Each named move below is a turn or a mirror, shown by a few rows before and after it. Which moves, in which order, take the first row of each later pair to the second? The first pair is answered.
B (before -> after):
[  3   8  -6  14  12  -1   3 -14  -5  -4  -5   6  22  -2  22  13   0   0
  -9]  ->  [  5   7  -5   9  18  -2   1 -14  -9  -6   0  -1  22  -1  19  11  -3   0
  -5]
[-15 -11  -6 -18  -9  -2  -3  11  -1 -14   1   0  -8   5   0  -6 -11  11
  -4]  ->  [-18 -10  -8 -16 -14   0  -2   7   3 -11  -3   3 -11   3   4  -7  -7   9
  -6]
[ -4   6  -4  -9  -8  -2  -3  15   2  -3   4   9 -11  -3  -5 -16 -10   3
  11]  ->  [ -3   6  -3  -6 -11  -3  -2  15   2  -2   2  13 -11  -3  -4 -15  -9   4
   8]
S (before -> after):
[10  7 -5 18 -1 -4  4 -5  2  2  8 10 11  1  8  3 -8  3 -5]  ->  [10  6  1 19  9 -2  4 -2  1  5 15 -9  3  4 -7  9 -4 -6  0]
[-15  -3   6   7  -6   2   8   1  17   8 -15   7  -7   0  -5  16  14  -4
  -7]  ->  [-10   6  -4  11  -6  -3   9  -4  13   4 -15  18   6  -6  10  11   4   5
  -9]
[ -2   7   0  17  -5   1   2  -9  16  -3  -5  29   3 -10  14  -1   2  10
 -21]  ->  [  3  16  -4  23  27  -6  -1 -10   7  -7   6   7   6  -8   5   6  -3   5
 -14]
[  0 -16   1   8  -4   6  -4   2  -4  12   9   9   4  -7  -3 -11  -5   0
  -3]  ->  [  1 -13   0  11   2   4  -3   1  -6   8  10   7   9  -7  -1 -11  -8   2
  -3]
L (before -> after):
[ -7  -1  -6  -3  -4   4  -1  -6   3 -11  -8  13   6  -1  15   5   1  14
   0]  ->  [ -1  -5  -5  -4  -2   5  -2 -10  -1  -9  -8   9  11  -1  16   7   0   9
  -3]
[ -5  -8   1   7   3 -18  -4  19  -5  -2   3  -1   6 -12   0  10 -16   5
   5]  ->  [ -3  -8   2   7   4 -19  -4  20  -6  -1   5  -2   9 -10   1  10 -17   4
   7]
[ -1 -11   3  -3   9   4  -2  -4  -2  -7  -9   3   6   7   9   9   3   8
   6]  ->  [ -5  -5   2  -2   8   1   0   0   3  -6 -11  10   1   3   9   8   6  12
   6]
[-21  13 -12  12 -43  -2   2   8  12  13 -15  49 -13 -14   9 -13  -3  15
  -8]  ->  [ 30 -30  -6  -1 -31  14 -12 -21 -15   9   6   0  37  -4  24   3  -8 -17
 -20]
Z (before -> after):
[ 10  -4   1 -13   7 -13  -4 -13 -18   9   9 -23   1   2   0  -4 -11 -10
   6]  ->  [  4 -11   5 -21   4 -10  -2  -7 -16   5   7 -23  -2   8  -5  -5  -7  -9
  10]
[ -9 -14   9  -3  12  17   2 -13   6  -4 -16  -5  10   7   0  18   9  -4
   0]  ->  [  6   8  -8  18  16  -1   1 -17  -4  12  -3  -5   6  -9   5  10  -5  -9
  -8]
[  5  18  -3   2  -3 -19   8 -10  -4   7   3   9 -11  -6   2 -16 -18   4
  -4]  ->  [ -7   0  12 -19 -11  -7   5   0   2  -1  -3   9 -20   7 -10 -15 -10   8
   5]
Then:
(2 to 3 moves a pair)
[ -7  -7  10   0  -5  -1   6  -6   9  -1  -4  -2   7   0   5   7  16 -12
  -5]  ->  [ -6 -14  12 -10  -8   0   3  -6   7  -5  -1  -3   9   4   5   4  13  -9
  -1] => B S
[ 19 -12  -4 -11   8  -5  -5  -2 -15 -11   5 -17  17   2  13 -10 -22   4
  13]  ->  [ 17 -18   4  -7  11   1  -3  -7 -16 -10   1 -29  15   8   6  -1 -12  -5
  11] => S Z
[-12   0   8   3  -8  13   1   2  15  -6 -19  24 -22  11 -12  -9  18   4
  10]  ->  [ 32   0 -10  15  -8   4  -7 -18  -8   8   0  10  12  -6  13 -13  -4 -16
  -7] => L S Z
[  1 -26  12  -9 -13  16  -1  -9  -3 -12 -10   2  13   9  14   8   1  -3
  -5]  ->  [  5 -22   8 -10  -2  12  -2 -10  -8 -16  -3  -1  24   7  16   9 -10   2
  -1] => B S
[ 24 -17  -1   2  -1   6  -8 -32 -11  13   5 -10  24  -2   5   1  -6 -35
   1]  ->  [-21  16  -3  10 -17  -1   6  -4  16  19 -18  29 -28  -7 -17 -12   5 -10
  13] => S L
[  7   3   8   7  -8   3  -6  -8  -4  10  -8  -4  -1  -1 -10  17  16 -23
  -8]  ->  [ -4  13   2   5 -21  -3  -4   1   3  10 -15  19 -11  -6  -7   8  12 -11
  -4] => L S Z
[  5   6 -19  22  -7  -5  -4 -30   4  14  12  14  20 -15  30   7 -18  17
  -8]  ->  [-28 -21   8 -20 -25  14  -3   2  23  -3  -3  19 -10   9  -1   1   0  26
  14] => L Z Z
[ 20  -2 -12  12   2  -4  -5  -5  -5   6  12  -7   8   9   6  -5  -9  -9
   0]  ->  [17 -8 -8  9  7  3 -4 -8 -4 -1  6 -7 16 16  9  2 -6 -9 -1] => Z Z Z
[  3  22 -20  -9  -7 -13   0   6  16   3  -1  16 -10 -11   8 -12  -5  14
  -2]  ->  [ -4   9 -11 -17  -3   0   0  -2  18 -11 -10  19   5  -2  20   2   6  19
  -2] => Z Z
[ -6   7   7   7  -2  -4  11  11   2   1 -11  -4 -22   7 -13  -2  12   6
  -3]  ->  [  8   3   3  -6  13  -7   3  13 -12 -12   6 -15  -2  10 -13  -6  -8  11
   7] => S B L
[ -7   1  12 -10   5  12  11  -6   8   2 -16  17  16   1  20   0  -7   5
   1]  ->  [-10  13  16  -5  32   7  10   2   6   3  -8  -7   2   5  -2   3  -7   2
   7] => S L S
[ -1   7  -4  10  -2  -7   0   9  12  -2  -8  -2 -21  -8 -15 -11   2  -3
  -5]  ->  [ 15  -6  -5   0   9  -4  -6   3   0  -6   4 -20  -6  -4 -16  -8  -3 -10
  -2] => B L
[-24  -2  -6  -6  -1   6   4  -4   8  -7 -19  28  -7   3   2   5   4  10
  -6]  ->  [  0  -2 -15  -1  21   1  -1 -18 -10 -13  -4   7  20   2  13  13  -8   4
  -7] => S L
[  1   1   1  11 -11  -5  -3  -4   9   6  -7  18 -12  -6  -1  -7   8   5
   0]  ->  [  4   8  -4  15   4  -9  -5 -10   3  -3  -2  20   3  -7  10  -3   2  12
   1] => Z S
[-22  -7  -2 -11   2   1   6 -11  12   3 -10 -16  -7  11 -11  -7 -12   1
   4]  ->  [-21  -2  -7  -5  -5   2   6 -17  13   4 -14   2  -1   6   1 -10 -16   7
   0] => B S
[ -6  -1   2  16  22  -6  -5  -1   1  18  13 -23  -5   2 -24   6   6 -24
   9]  ->  [ -9  -9   5  12  31   2  -4 -13   2   4   4 -22  15   9  -9  19  13 -18
   5] => Z Z
[ -6 -11  -4 -17   1   4   0  -9   2 -19   0  18  21  11  14  -5 -10  21
   7]  ->  [ -3  14 -11  14  26  -7   4 -20   0  -9   0   5  18   5  14   9  -4  14
  -2] => S B S
[ -5  18  -2  13  11  -8   1   7   2  11   3  -5 -17   0 -14   1  -8  -4
   3]  ->  [-11   3   6  -2 -16   2   3  12   6  11  -4  11 -21   3 -11  -7  -4  -4
   4] => S B S
